A hidden rule labels the rows of this table. It goes by one to three of the table's principal directions, not those with the most spread.
array([0.6, -1.1, -0.5, -0.4, 0.5, 0.4, 0.6, 0.6, 0.8, -0.8, -0.9, -0.2, 0.3, -0.1, -0.4, 0.6, 0.0, -0.7, 0.1, 1.0, 0.8, -1.1, -0.5, 1.0, -0.6, 0.9, 0.5, 0.4, 0.2, -0.9, 0.7]) 1
array([-0.9, 0.8, 0.0, -0.8, -0.8, 0.5, 0.1, 0.3, 0.7, 0.1, -0.6, -0.7, 0.2, -0.6, -0.3, -0.5, -0.8, 0.0, -0.2, 0.7, 0.1, -0.4, -0.4, -0.3, 0.8, 0.3, -0.6, -0.8, -0.1, 0.1, 0.3]) 3
array([-0.4, 2.2, 0.2, 0.6, -1.4, -0.1, -1.7, -0.8, -0.8, 1.7, 0.6, 1.3, -0.2, 2.3, 2.0, -0.7, -0.2, 1.1, 0.1, -1.8, -1.3, 1.2, 3.4, -0.6, -1.7, -1.8, -0.1, -0.1, -0.6, 0.8, -1.5]) 1
array([-0.4, -1.4, 0.5, 2.9, -1.3, -0.8, -1.9, 0.3, -0.8, -1.6, -0.1, 1.4, 1.7, 2.1, 0.9, -3.3, -0.9, 0.7, 2.4, -1.4, 0.7, 2.2, 2.9, 0.3, -1.2, 1.4, 2.4, -1.0, -1.4, 1.9, -0.9]) 0
array([-2.0, 3.2, -0.2, -1.7, -1.8, 1.1, -2.4, 1.3, 1.2, 1.0, -1.5, -0.4, -1.1, 2.3, 1.2, -1.0, 0.1, 0.4, -1.1, 2.0, -0.2, -3.2, 4.7, 0.9, -2.8, -0.2, -1.8, -0.9, -0.2, -0.5, 0.7]) 1
array([0.5, -1.7, 0.5, 1.5, 1.2, -0.4, 0.1, -1.4, -0.9, -1.5, 1.9, 0.9, 1.0, 0.0, -1.0, -0.2, -1.1, 0.0, 0.6, -0.1, -0.2, 0.7, -0.7, -0.1, -0.4, 1.2, 1.1, 0.8, -0.4, -0.4, -1.2]) 3
array([0.2, -1.7, -1.2, 2.1, -0.7, -0.4, -2.5, -0.8, -0.1, -2.9, 1.2, 1.5, -1.4, 3.1, 0.1, -1.3, 0.3, 1.6, 0.9, 1.8, 0.8, -1.5, 4.7, 0.6, -4.2, 3.2, 2.3, -0.8, -0.9, 2.0, -0.9]) 2
array([0.4, 0.7, -0.7, -1.2, -0.6, 0.8, 0.9, 0.8, 1.2, 0.9, -1.2, -0.4, -0.9, -0.7, 0.4, 1.3, 0.5, -0.2, -0.4, 0.8, -0.5, -1.5, -1.2, -0.3, 0.9, -0.7, -0.6, 0.3, 0.9, -0.5, 0.5]) 2
array([-0.6, 2.1, 0.4, -0.3, -1.4, 0.1, -0.1, 0.5, 0.0, 2.3, -0.9, 0.3, 0.6, 0.2, 1.6, -0.4, -0.2, 0.2, 0.1, -1.9, -0.8, 1.6, 0.3, -0.7, 1.2, -2.3, -0.7, -0.3, 0.0, 0.4, -0.4]) 3
array([-0.4, 1.7, -0.3, -0.9, -0.3, 0.3, 0.4, -0.1, -0.5, 1.4, 0.5, -1.4, -1.5, -1.1, 0.4, 1.0, 0.5, 0.6, -0.6, -0.3, -1.3, 0.9, -1.6, -1.0, 1.7, -1.4, -1.3, -0.5, 0.4, 1.0, 0.2]) 3
array([-0.9, -0.6, 1.0, 0.5, -0.1, -1.0, -0.6, 0.4, -1.2, -0.5, 0.7, 0.0, 1.2, 0.0, -0.3, -2.9, -0.2, -0.1, 0.9, -1.3, 1.5, 1.8, 0.5, -0.4, 0.8, 0.6, 0.7, -1.7, -0.6, 0.9, 0.4]) 3
array([-1.9, 2.9, 1.1, -1.1, -1.0, 0.1, -1.5, -0.1, -0.1, 1.5, 0.0, -0.1, 0.1, 1.0, 0.3, -1.6, -0.4, 0.2, -1.1, -0.3, -0.5, -1.0, 2.9, -0.5, -0.4, -1.3, -1.9, -0.6, -0.4, -0.4, -0.2]) 1
array([0.4, 0.1, 0.5, -0.3, 1.2, -1.0, 1.4, -1.3, -2.5, 1.0, 2.6, -1.4, -1.3, -2.2, -1.0, 0.2, 1.0, 0.4, -0.3, -2.4, -1.0, 2.7, -3.6, -2.2, 3.7, -1.8, -0.7, -0.7, 0.5, 1.4, 0.2]) 1
array([0.5, -3.7, -0.8, 2.7, 0.4, -1.1, -1.6, -0.3, -0.4, -3.6, 0.5, 0.8, -0.3, 2.0, -0.9, -1.3, 0.6, 1.0, 1.4, 1.5, 1.7, -0.1, 2.6, 1.3, -2.4, 3.8, 2.6, -0.7, -1.1, 2.1, 0.2]) 1
array([-0.5, 0.4, 0.1, 0.4, 0.0, -0.1, -0.1, 0.2, -0.9, -0.3, 0.6, -1.2, -0.6, -0.7, 0.1, -0.5, 0.3, 0.3, 0.5, -0.5, -0.3, 1.5, -0.7, -0.3, 0.8, -0.1, -0.2, -0.7, -0.2, 1.3, 0.3]) 0
array([1.0, -2.0, 0.4, 1.6, 1.1, -1.0, 0.9, -0.4, -1.3, -0.6, 0.9, 0.2, 0.7, -1.0, -0.3, 0.0, 0.3, -0.1, 1.1, -1.6, 0.1, 2.5, -2.3, -0.4, 1.6, -0.1, 1.2, 0.4, 0.0, 0.7, -0.3]) 3
array([-0.7, -0.8, 0.6, 1.0, -0.4, -0.3, -0.5, 0.4, 0.0, -1.0, -0.3, 0.4, 1.6, 0.2, -0.1, -1.7, -1.0, -0.2, 0.9, 0.0, 0.8, 0.7, 0.5, 0.3, 0.0, 1.2, 0.8, -0.6, -0.6, 0.2, -0.2]) 0
array([0.7, -0.5, -0.1, -0.6, 0.3, -0.6, 1.0, -0.7, -0.8, 0.3, 1.4, -0.2, -0.8, -1.1, -0.7, -0.2, 0.7, 0.2, -0.1, -1.1, 0.3, 0.8, -1.8, -1.5, 1.8, -0.5, 0.3, -0.8, 0.5, 0.8, 0.2]) 2
array([0.7, -2.6, -0.3, 1.6, 1.1, -0.5, 0.2, -0.2, -0.8, -2.5, 1.4, 0.2, 0.2, -0.3, -0.6, -0.5, -0.1, 0.0, 1.2, 0.4, 1.1, 1.0, -0.8, 0.5, -0.9, 2.2, 2.0, -0.2, -0.1, 0.6, -0.2]) 3
array([0.6, 0.5, -0.5, -0.2, 0.0, 0.3, 0.6, -0.3, 0.1, 0.9, 0.1, 0.3, -0.5, -0.4, 0.6, 1.5, 0.1, 0.2, -0.3, -0.3, -1.0, 0.2, -1.1, -0.4, 0.3, -1.0, -0.2, 0.7, 0.5, -0.2, -0.5]) 2
array([1.2, -3.7, 0.2, 2.6, 1.2, -2.0, 0.0, -0.6, -1.9, -2.1, 1.7, 0.6, 0.0, 0.0, -1.0, -1.6, 1.3, 0.5, 1.7, -1.6, 1.3, 2.5, -0.7, -0.4, 0.9, 1.4, 2.5, -0.7, -0.4, 2.2, 0.0]) 1
array([1.5, -0.3, -0.2, 0.0, 0.9, 0.0, 1.4, -0.1, -0.7, 1.2, 0.3, 0.1, -0.2, -0.8, 0.6, 1.6, 0.7, -0.3, 0.3, -1.7, -1.0, 1.2, -2.4, -0.4, 1.2, -1.9, 0.2, 1.1, 0.8, -0.6, -0.2]) 1
array([-0.5, 0.3, -1.1, 0.3, -0.4, 0.3, -0.4, 0.3, 0.1, -1.5, 0.3, -1.4, -1.8, -0.6, 0.3, 0.4, 0.5, 0.8, 0.1, 1.4, 0.4, 0.6, 0.1, 0.4, -1.0, 1.5, 0.2, -1.0, -0.1, 2.0, 0.3]) 0
array([0.0, 1.8, 0.0, -1.6, -0.6, 0.7, 0.7, 0.3, 0.5, 1.8, -0.3, 0.1, -0.3, -0.6, 0.7, 0.6, -0.1, -0.4, -0.6, -0.5, -0.7, -0.8, -0.8, -0.9, 0.7, -1.7, -0.9, 0.2, 0.8, -1.1, -0.2]) 2
array([-0.2, -0.5, 0.2, -0.2, 0.2, 0.0, 0.0, -0.3, 0.0, -0.7, 0.5, 0.0, 0.1, -0.1, -0.9, -0.6, -0.4, -0.1, -0.1, 0.6, 0.3, -0.9, 0.0, -0.2, 0.1, 0.8, 0.1, -0.3, 0.0, -0.3, 0.1]) 2
array([-0.4, -2.2, 0.1, 2.3, -0.3, -1.2, -2.2, -0.4, -0.7, -2.4, 1.2, 1.6, 0.3, 2.3, -0.3, -2.6, 0.1, 1.0, 1.1, 0.6, 1.4, -0.1, 3.6, 0.3, -2.3, 2.8, 2.1, -1.1, -1.0, 1.6, -0.6]) 2
array([1.0, -2.0, -0.1, 0.5, 0.8, -0.7, 0.0, -0.2, -0.6, -0.9, 0.4, 0.5, 0.2, 0.7, -0.7, -0.7, 0.6, -0.1, 0.6, -0.5, 1.1, 0.2, 0.4, 0.3, -0.4, 0.7, 1.3, -0.2, -0.2, 0.2, 0.5]) 1
array([0.3, -2.0, -1.1, 1.3, 1.3, 0.1, -0.6, 0.2, -0.1, -3.0, 0.3, -1.1, -1.2, 0.4, -0.6, 0.9, 0.6, 0.3, 0.5, 2.4, 0.7, -0.5, 0.6, 2.0, -2.6, 2.9, 1.0, 0.2, -0.4, 0.8, 0.8]) 0
array([-0.7, 2.4, -0.6, -1.2, -0.5, 1.4, -0.5, -0.3, 1.2, 0.7, -0.6, -0.5, -1.0, 0.4, 0.5, 1.8, -0.7, 0.3, -1.4, 1.9, -1.4, -2.0, 1.1, 0.5, -1.7, -0.4, -1.7, 0.9, 0.1, -1.0, -0.4]) 3
array([0.4, 1.5, 0.4, -1.1, -0.4, 0.2, 1.4, 0.6, 0.2, 2.5, -1.3, -0.5, 0.0, -1.4, 0.6, 1.0, 0.6, -0.6, -0.2, -1.9, -1.1, 0.8, -2.3, -0.9, 2.8, -3.0, -1.3, 0.6, 0.8, -0.5, 0.4]) 2
array([1.0, -3.0, -0.4, 1.5, 0.5, -1.2, 0.2, -0.3, -0.4, -1.7, 0.3, 0.5, -0.1, 0.0, -1.0, -0.5, 0.8, 0.4, 0.9, -0.1, 1.1, 0.8, -0.5, 0.0, 0.6, 1.6, 1.8, -0.4, -0.3, 1.6, 0.3]) 2
array([-0.6, -2.2, 0.0, 2.4, 0.1, -1.3, -2.0, -1.4, -0.9, -3.3, 2.1, 0.9, 0.0, 1.5, -1.2, -2.4, -0.4, 1.2, 0.7, 1.1, 1.5, 0.5, 3.1, 0.1, -2.3, 3.5, 1.9, -1.4, -1.4, 2.2, -0.9]) 2
array([0.2, 0.5, -0.6, -0.5, -0.1, 0.9, 0.3, 0.3, 1.0, -0.1, -0.9, -0.4, -0.5, 0.0, 0.3, 1.4, -0.1, -0.2, -0.3, 1.1, -0.4, -1.2, -0.1, 0.7, -0.9, 0.0, -0.4, 0.7, 0.2, -0.6, 0.2]) 3
array([-1.1, -0.2, 0.2, 1.7, -1.5, -0.6, -1.6, 0.3, 0.5, -1.5, -0.3, 1.1, 0.6, 1.0, 0.6, -2.1, -0.3, 0.6, 0.9, 0.5, 1.2, 0.5, 2.8, 0.2, -1.4, 1.8, 1.1, -1.1, -0.9, 1.7, -0.8]) 3
array([-0.1, -0.3, 0.0, 1.8, 0.0, -0.7, -1.8, -1.6, -1.8, -0.9, 2.4, 0.7, -0.7, 1.9, 0.2, -1.2, -0.2, 1.5, 0.6, -0.8, -0.5, 1.5, 2.7, -0.4, -1.9, 0.7, 1.1, -0.6, -1.0, 1.9, -1.2]) 1
array([0.5, -0.5, -0.5, 0.5, 0.1, -0.2, 0.0, 0.5, -0.7, -0.2, 0.3, -0.2, -1.0, 0.1, 0.7, -0.1, 1.1, 0.3, 0.8, -0.6, 0.1, 0.8, -0.2, -0.1, -0.1, -0.2, 0.8, -0.4, 0.3, 1.0, 0.3]) 1
array([1.3, -1.5, -0.3, 1.6, -0.3, -0.9, 0.3, 0.8, -1.1, 0.0, 0.2, 0.7, -0.3, 0.2, 1.3, -0.8, 1.4, 0.3, 1.9, -2.4, 0.2, 2.3, -0.7, -0.6, 1.0, -0.8, 1.9, -0.4, 0.3, 1.6, -0.1]) 2
array([-0.1, 1.6, 0.3, -1.2, 0.3, 0.4, 1.1, -0.8, -0.3, 1.0, 1.3, -0.8, -0.8, -1.7, -0.3, 1.0, -0.2, -0.1, -0.9, -0.3, -1.2, 0.0, -2.2, -1.3, 1.5, -1.3, -1.3, 0.3, 0.7, -0.6, -0.4]) 2
array([-0.3, 1.5, 0.6, -1.6, 0.1, 0.5, 1.1, 0.3, 1.5, 1.8, -1.8, -0.1, 0.8, -1.1, -0.4, 1.6, -0.2, -1.1, -1.6, 0.5, -0.5, -1.6, -1.2, 0.2, 1.2, -1.6, -2.2, 1.4, 0.5, -2.2, 0.3]) 1
array([-0.1, 0.7, 0.1, -0.1, -1.1, 0.3, -0.5, 0.0, 1.0, 1.2, -1.2, 1.4, 0.9, 1.3, 0.7, 0.0, -0.7, 0.1, -0.2, -0.1, -0.5, -1.0, 1.5, 0.0, -0.5, -0.7, -0.2, 0.5, -0.2, -0.8, -0.7]) 2
array([0.4, -1.1, 0.2, -1.2, 1.3, -0.8, 1.8, 0.7, 0.1, 0.5, -0.4, -1.0, -0.2, -2.4, -1.1, 1.0, 1.7, -0.9, -0.9, 0.1, 1.2, 0.1, -3.3, -0.2, 2.7, -0.3, -0.8, -0.1, 1.0, -0.3, 1.5]) 1
array([-0.1, 1.3, -0.4, -0.1, -0.7, 0.7, 0.1, 0.1, 0.2, 0.6, 0.3, 0.3, -0.5, -0.2, 1.3, 0.7, -0.3, 0.2, 0.1, 0.0, -1.0, 0.1, -0.2, -0.5, -0.4, -0.7, -0.1, 0.3, 0.4, -0.1, -0.9]) 3
array([-1.1, 1.0, 0.4, 0.0, -1.1, 0.8, -0.9, 0.0, 1.7, -0.4, -1.0, 1.2, 1.8, 0.9, 0.2, -0.4, -2.1, -0.4, -0.3, 1.5, 0.2, -1.7, 2.1, 0.7, -2.0, 1.0, -0.2, 0.6, -0.5, -1.5, -1.2]) 3
array([-0.4, 1.4, -0.3, -0.4, -1.2, 0.9, -0.8, 1.0, 1.3, 0.5, -1.2, 0.9, 0.0, 1.1, 1.4, 0.0, -0.2, -0.2, 0.0, 0.9, -0.1, -1.9, 2.1, 0.5, -2.0, -0.2, -0.2, 0.3, 0.3, -1.0, -0.4]) 2
array([-0.4, 1.3, 0.4, -1.5, 0.4, 0.7, 0.3, -0.9, 0.2, 0.7, 0.7, -0.5, 0.1, -0.3, -0.9, 0.4, -1.1, -0.4, -1.2, 0.5, -0.7, -1.4, -0.3, -0.4, 0.0, -0.5, -1.3, 0.4, 0.1, -1.6, -0.1]) 1
array([-2.0, 2.0, 0.6, -1.4, -0.9, 1.2, -1.3, 1.1, 1.9, -0.4, -2.0, -0.4, 1.1, 1.0, -0.2, -1.1, -1.4, -0.9, -0.9, 2.4, 0.8, -3.1, 3.1, 1.6, -2.5, 1.1, -1.5, -0.1, -0.6, -2.0, 0.6]) 3
array([0.8, -2.2, -0.4, 2.6, 0.1, -0.8, -2.7, -1.8, -1.5, -2.2, 2.4, 2.3, -0.3, 4.0, 0.0, -1.9, -0.4, 1.5, 1.2, 0.0, 0.2, -0.3, 5.0, 0.3, -4.2, 2.2, 2.7, -0.2, -1.3, 1.2, -1.5]) 1
array([-1.1, 1.9, 1.8, -1.1, -0.9, -1.3, 0.9, 0.5, 0.2, 3.0, -1.6, -0.3, 1.0, -1.8, -0.3, -0.8, 1.2, -0.5, -1.1, -2.5, 0.2, 1.3, -1.4, -1.6, 4.6, -3.1, -2.4, -0.5, 0.3, 0.4, 0.7]) 2
array([1.7, -2.2, 0.0, 0.9, 1.8, -0.7, 1.8, -1.2, -1.6, -1.2, 2.2, -0.3, -0.1, -1.9, -1.1, 0.6, 0.2, -0.2, 0.9, -1.5, 0.2, 2.4, -3.7, -0.9, 1.7, 0.2, 1.5, 0.3, 0.3, 0.5, -0.3]) 3
array([0.1, 0.8, 0.1, -0.5, 0.0, 0.2, 0.0, 1.0, -0.5, 1.3, -0.7, -0.5, -0.1, 0.4, 1.1, 0.0, 0.7, -0.3, 0.3, -1.2, -0.4, 0.5, 0.0, 0.3, 0.2, -1.6, -0.3, 0.0, 0.3, -0.4, 0.7]) 3
array([-0.5, 1.4, -0.2, -0.8, -0.9, 0.4, -0.3, 0.2, 0.3, 1.2, -0.8, -0.4, -0.2, 0.4, 0.6, 0.0, -0.2, 0.3, -0.4, -0.2, -0.4, 0.1, 0.7, -0.1, 0.2, -0.8, -0.7, -0.5, -0.1, 0.4, 0.3]) 2
array([1.3, -2.4, -0.7, 1.5, 0.7, -0.9, 0.9, -1.0, -1.2, -1.3, 2.1, 0.4, -0.8, -1.1, -0.4, 0.4, 0.7, 0.8, 0.9, -0.7, 0.1, 2.0, -2.5, -1.1, 1.3, 1.0, 1.8, -0.4, 0.3, 1.9, -0.7]) 2
array([-0.2, 0.6, 1.1, 0.7, 0.6, -0.9, -0.3, -1.0, -2.0, 1.0, 1.6, -0.1, 0.1, -0.1, 0.0, -0.6, 0.2, 0.3, 0.1, -2.3, -1.1, 2.2, -0.3, -1.0, 1.3, -1.7, -0.6, 0.1, -0.3, 0.6, -0.5]) 1
array([0.7, -2.0, -1.1, -1.1, 0.5, 0.1, 0.7, 0.8, 0.9, -1.1, -0.9, -0.7, -0.6, -0.3, -1.1, 0.4, 0.8, -0.3, -0.2, 1.8, 1.7, -1.7, -0.7, 0.8, 0.0, 1.8, 0.7, -0.8, 0.4, 0.0, 1.7]) 2
array([-0.5, -1.2, 1.6, 0.1, 0.7, -1.8, 0.6, -0.2, -1.0, 0.4, 0.7, 0.2, 1.4, -1.5, -1.4, -1.9, 0.5, -0.5, -0.2, -1.6, 1.5, 1.7, -1.7, -1.1, 3.2, -0.2, -0.2, -1.0, 0.0, 0.4, 0.5]) 2
array([-0.6, -0.3, -0.1, -1.4, -0.2, -0.2, 0.1, 1.1, 1.1, -0.1, -1.1, -0.5, -0.3, -0.5, -0.8, -0.6, 0.9, -0.5, -0.8, 1.5, 1.7, -2.0, 0.1, 0.1, 0.6, 0.9, -0.5, -1.1, 0.4, -0.2, 1.5]) 2
array([-0.3, 3.4, 0.2, -3.1, -0.5, 1.3, 1.1, 1.1, 1.9, 3.2, -2.5, -0.7, -0.5, -0.9, 0.8, 2.3, 0.6, -1.2, -2.1, 0.4, -1.0, -2.7, -0.6, 0.1, 0.8, -3.1, -3.1, 1.4, 1.2, -2.7, 0.8]) 1
Here are more rows. What is the label of each one?
array([0.1, 0.7, 0.6, -1.3, 0.6, -0.2, 1.6, -0.8, 0.4, 1.2, 0.3, 0.0, 0.5, -2.0, -1.0, 1.1, -0.2, -0.7, -1.4, -0.4, 0.0, -0.1, -2.4, -1.0, 2.0, -1.2, -1.3, 0.6, 0.6, -1.2, -0.2]) ~ 2
array([-1.2, 0.0, 1.5, -0.2, -1.1, -0.7, -1.4, 1.1, 1.1, 0.0, -2.0, 1.3, 2.3, 1.7, -0.4, -3.2, -0.4, -0.9, 0.1, -0.1, 2.1, -1.8, 3.7, 0.7, -0.8, 0.5, 0.0, -0.7, -0.8, -1.1, 0.6]) ~ 1
array([0.0, 0.6, -0.8, -0.8, -0.1, 0.9, 0.1, 0.7, 0.4, -0.1, -0.2, -0.7, -1.1, -0.1, 0.6, 0.8, 0.2, 0.0, -0.1, 1.1, -0.2, -0.9, -0.2, 0.4, -0.9, 0.2, -0.1, 0.0, 0.5, -0.3, 0.4]) ~ 3
array([0.6, 0.0, -0.3, -1.5, 0.1, -0.3, 1.8, 0.8, 0.9, 1.8, -1.6, -0.4, -0.2, -1.8, 0.0, 1.7, 1.3, -0.5, -1.0, -0.4, 0.5, 0.3, -2.8, -0.4, 2.7, -1.4, -0.9, 0.1, 1.0, -0.1, 1.1]) ~ 2
array([-0.5, -1.0, -0.5, 0.4, 0.2, -0.6, -1.3, 0.4, -0.1, -1.2, 0.2, -0.1, -1.1, 1.1, -0.4, -0.7, 1.2, 0.6, -0.2, 1.6, 1.1, -1.2, 2.2, 0.7, -1.4, 1.7, 0.3, -0.9, -0.2, 1.1, 0.8]) ~ 1
array([0.7, -1.4, -0.5, 0.6, 1.9, 0.3, 0.5, -1.4, -0.9, -2.1, 2.2, -0.9, -0.8, -0.7, -1.3, 1.3, -0.6, 0.2, 0.0, 1.3, -0.6, 0.1, -1.6, 0.4, -1.0, 1.7, 0.6, 0.7, -0.1, -0.2, -0.3]) ~ 3
array([0.6, -3.5, -0.5, 2.8, 0.6, -1.6, -1.3, -1.0, -1.9, -2.9, 2.5, 0.8, -0.9, 1.3, -0.7, -1.9, 0.8, 1.5, 1.6, -0.1, 1.0, 1.5, 1.3, -0.3, -0.9, 2.8, 2.8, -1.4, -0.8, 3.0, -0.4]) ~ 2
array([0.0, 3.2, 0.6, -1.2, -0.9, 1.4, 2.2, 1.3, 1.4, 2.8, -2.8, -1.1, 1.2, -2.6, 1.6, 2.2, -0.9, -1.4, 0.0, -1.8, -1.9, 1.5, -3.7, -0.1, 2.7, -3.8, -2.1, 1.8, 0.8, -1.7, -0.1]) ~ 0
array([-0.7, 2.5, -0.4, -1.3, -0.5, 0.9, 0.0, -0.5, -0.1, 1.6, 0.4, -1.1, -1.2, -0.4, 0.6, 1.2, -0.4, 0.6, -1.1, 0.2, -1.6, 0.2, -0.5, -0.6, 0.4, -1.3, -1.6, -0.2, 0.2, 0.2, -0.2]) ~ 3
array([-1.2, 3.0, -0.1, -0.8, -1.2, 1.0, -0.1, 0.6, 0.3, 1.5, -0.5, -1.0, -0.6, -0.7, 1.6, 0.7, -0.4, 0.2, -0.4, -0.1, -1.4, 0.7, -0.3, -0.4, 0.3, -1.5, -1.5, -0.1, 0.3, 0.3, -0.4]) ~ 0
array([-0.7, 1.7, 0.0, -1.2, -0.9, 0.6, 0.1, 0.3, 1.7, 1.4, -1.6, 0.4, 0.4, -0.1, 0.4, 0.9, -0.3, -0.3, -1.3, 1.0, -0.3, -1.7, 0.5, 0.0, 0.0, -0.7, -1.4, 0.5, 0.3, -1.2, -0.2]) ~ 2
array([-0.6, 0.1, -0.4, 0.1, 0.5, 0.3, -0.2, -1.0, -0.1, -0.9, 1.1, -0.8, -0.9, -0.5, -0.8, 1.0, -0.5, 0.7, -0.8, 1.6, -0.6, -0.2, -0.5, 0.0, -0.3, 1.2, -0.6, 0.0, -0.2, 0.6, -0.3]) ~ 3
array([-0.9, 2.3, 0.0, -2.0, -0.3, 0.5, 0.1, 0.3, 0.7, 1.5, -1.1, -1.6, -1.2, -0.7, -0.2, 1.0, 0.7, 0.0, -1.7, 0.7, -0.3, -1.0, 0.0, 0.1, 0.7, -1.2, -2.4, -0.2, 0.3, -0.1, 1.2]) ~ 1
array([-1.0, -0.5, 0.4, -0.4, 0.5, -0.3, -1.0, -0.1, -0.2, -1.3, 0.6, -0.5, 0.2, 0.6, -1.3, -1.7, -0.2, -0.1, -0.4, 1.3, 1.4, -1.1, 1.8, 0.7, -1.2, 1.9, -0.1, -1.0, -0.6, -0.1, 0.8]) ~ 1
array([-1.6, 2.9, 1.7, -1.1, -1.5, 0.0, -0.3, 0.7, 1.4, 2.8, -2.3, 1.0, 2.4, 0.2, 0.8, -0.8, -0.9, -0.9, -1.1, -1.2, -0.1, -0.4, 1.4, -0.2, 1.0, -2.4, -2.2, 0.5, -0.2, -1.8, -0.4]) ~ 2
array([1.2, -2.1, -0.1, 0.7, 1.6, -1.4, 1.0, -1.2, -1.8, -0.5, 2.1, -0.4, -1.3, -1.3, -1.3, 0.4, 1.7, 0.5, 0.0, -1.1, 0.1, 1.6, -2.6, -1.3, 2.3, 0.0, 0.6, -0.3, 0.4, 1.6, 0.3]) ~ 2
array([0.0, -2.1, 0.5, 2.6, -0.4, -0.8, -0.4, 0.3, -0.9, -1.8, 0.5, 0.8, 1.4, 0.1, 0.3, -2.2, -0.6, 0.2, 2.3, -1.2, 0.6, 2.4, -0.4, -0.2, 0.6, 1.4, 2.2, -0.7, -0.6, 1.5, -0.8]) ~ 0
array([0.3, -1.7, 0.3, 0.0, 0.0, -1.2, 0.8, 0.7, 0.5, -0.5, -0.8, 0.2, 0.2, -1.2, -1.1, -0.9, 1.4, -0.4, 0.1, -0.2, 2.0, 0.0, -1.0, -0.5, 2.0, 0.7, 0.5, -0.9, 0.3, 0.8, 1.0]) ~ 2
array([-1.1, 1.7, 1.5, 0.5, -0.2, -0.2, 0.4, 0.0, -0.1, 1.5, -0.6, 0.0, 1.8, -1.2, 0.5, 0.2, -0.9, -0.6, -0.2, -1.4, -1.1, 1.9, -1.4, -0.3, 1.8, -1.9, -1.6, 1.1, -0.2, -0.7, -0.9]) ~ 0
array([1.2, -1.0, -0.4, 0.4, 1.8, 0.3, 1.6, -1.3, 0.1, -0.5, 0.7, -0.2, 0.2, -1.4, -0.7, 3.1, -0.6, -0.3, -0.6, 0.6, -0.9, 0.6, -2.9, 0.5, 0.0, 0.2, -0.1, 2.0, 0.3, -1.1, -0.7]) ~ 3
array([0.2, 0.9, 0.1, 0.0, -0.6, -0.4, 1.2, 0.1, -0.9, 2.0, 0.4, -0.4, -0.6, -1.8, 1.0, 0.6, 0.8, 0.4, 0.3, -2.3, -1.2, 2.8, -3.0, -1.8, 3.4, -2.4, -0.5, -0.4, 0.7, 1.4, -0.3]) ~ 3
array([2.4, -2.9, -0.5, 1.4, 1.8, -1.4, 2.0, -1.6, -1.6, -0.1, 1.7, 0.3, -0.4, -1.6, -0.8, 2.1, 1.2, 0.5, 0.4, -2.1, -0.3, 3.3, -4.1, -1.0, 2.6, -0.6, 1.4, 0.8, 0.4, 1.4, -0.4]) ~ 2
array([0.1, 1.0, 0.6, -0.5, -0.7, 0.0, 1.4, 1.5, 0.0, 1.0, -1.2, -0.8, 0.5, -2.0, 0.9, -0.6, 0.6, -1.0, 1.0, -2.2, 0.4, 1.8, -2.4, -0.7, 2.5, -1.9, -0.2, -0.4, 0.7, 0.2, 0.6]) ~ 0
array([-0.4, 2.3, 0.0, -1.2, -1.1, 0.8, 0.7, 0.4, 0.5, 1.8, -0.3, -0.1, -0.1, -0.9, 1.2, 0.5, -0.4, -0.2, -0.3, -0.7, -0.9, 0.2, -1.1, -1.0, 1.0, -1.9, -0.9, 0.0, 0.7, -0.5, -0.5]) ~ 3
array([-1.3, 2.2, 0.4, -0.8, -1.5, 1.5, -0.6, 2.2, 2.6, 0.8, -3.5, 0.4, 1.7, 0.7, 1.5, 0.0, -1.2, -1.3, -0.1, 1.5, -0.1, -2.5, 1.9, 1.6, -1.6, -0.4, -1.2, 1.1, 0.1, -2.5, 0.0]) ~ 0
array([-0.4, -1.2, 1.5, 1.2, 0.4, -1.3, -0.1, -0.4, -1.3, -0.8, 1.3, 0.5, 1.6, -0.5, -1.0, -2.6, -0.5, -0.3, 1.0, -1.7, 0.9, 1.8, -0.4, -0.9, 1.5, 0.4, 0.8, -0.8, -0.5, 0.5, -0.4]) ~ 3
array([-1.0, 2.1, -0.1, -2.1, -1.3, 1.1, 0.1, 1.2, 1.7, 1.3, -2.4, -1.1, 0.2, -0.2, 0.2, 0.1, -0.6, -0.5, -0.8, 1.0, 0.0, -1.6, 0.3, 0.4, 0.5, -0.6, -1.6, -0.5, 0.1, -0.8, 1.1]) ~ 3
array([-0.6, 1.2, -0.7, -0.2, -0.3, 0.8, -0.7, -0.5, -0.1, -0.2, 0.7, -1.0, -1.6, 0.3, 0.1, 0.7, -0.3, 0.9, -0.4, 1.3, -1.4, -0.8, 0.5, -0.2, -0.7, 0.3, -0.7, -0.2, -0.1, 0.6, -0.2]) ~ 3
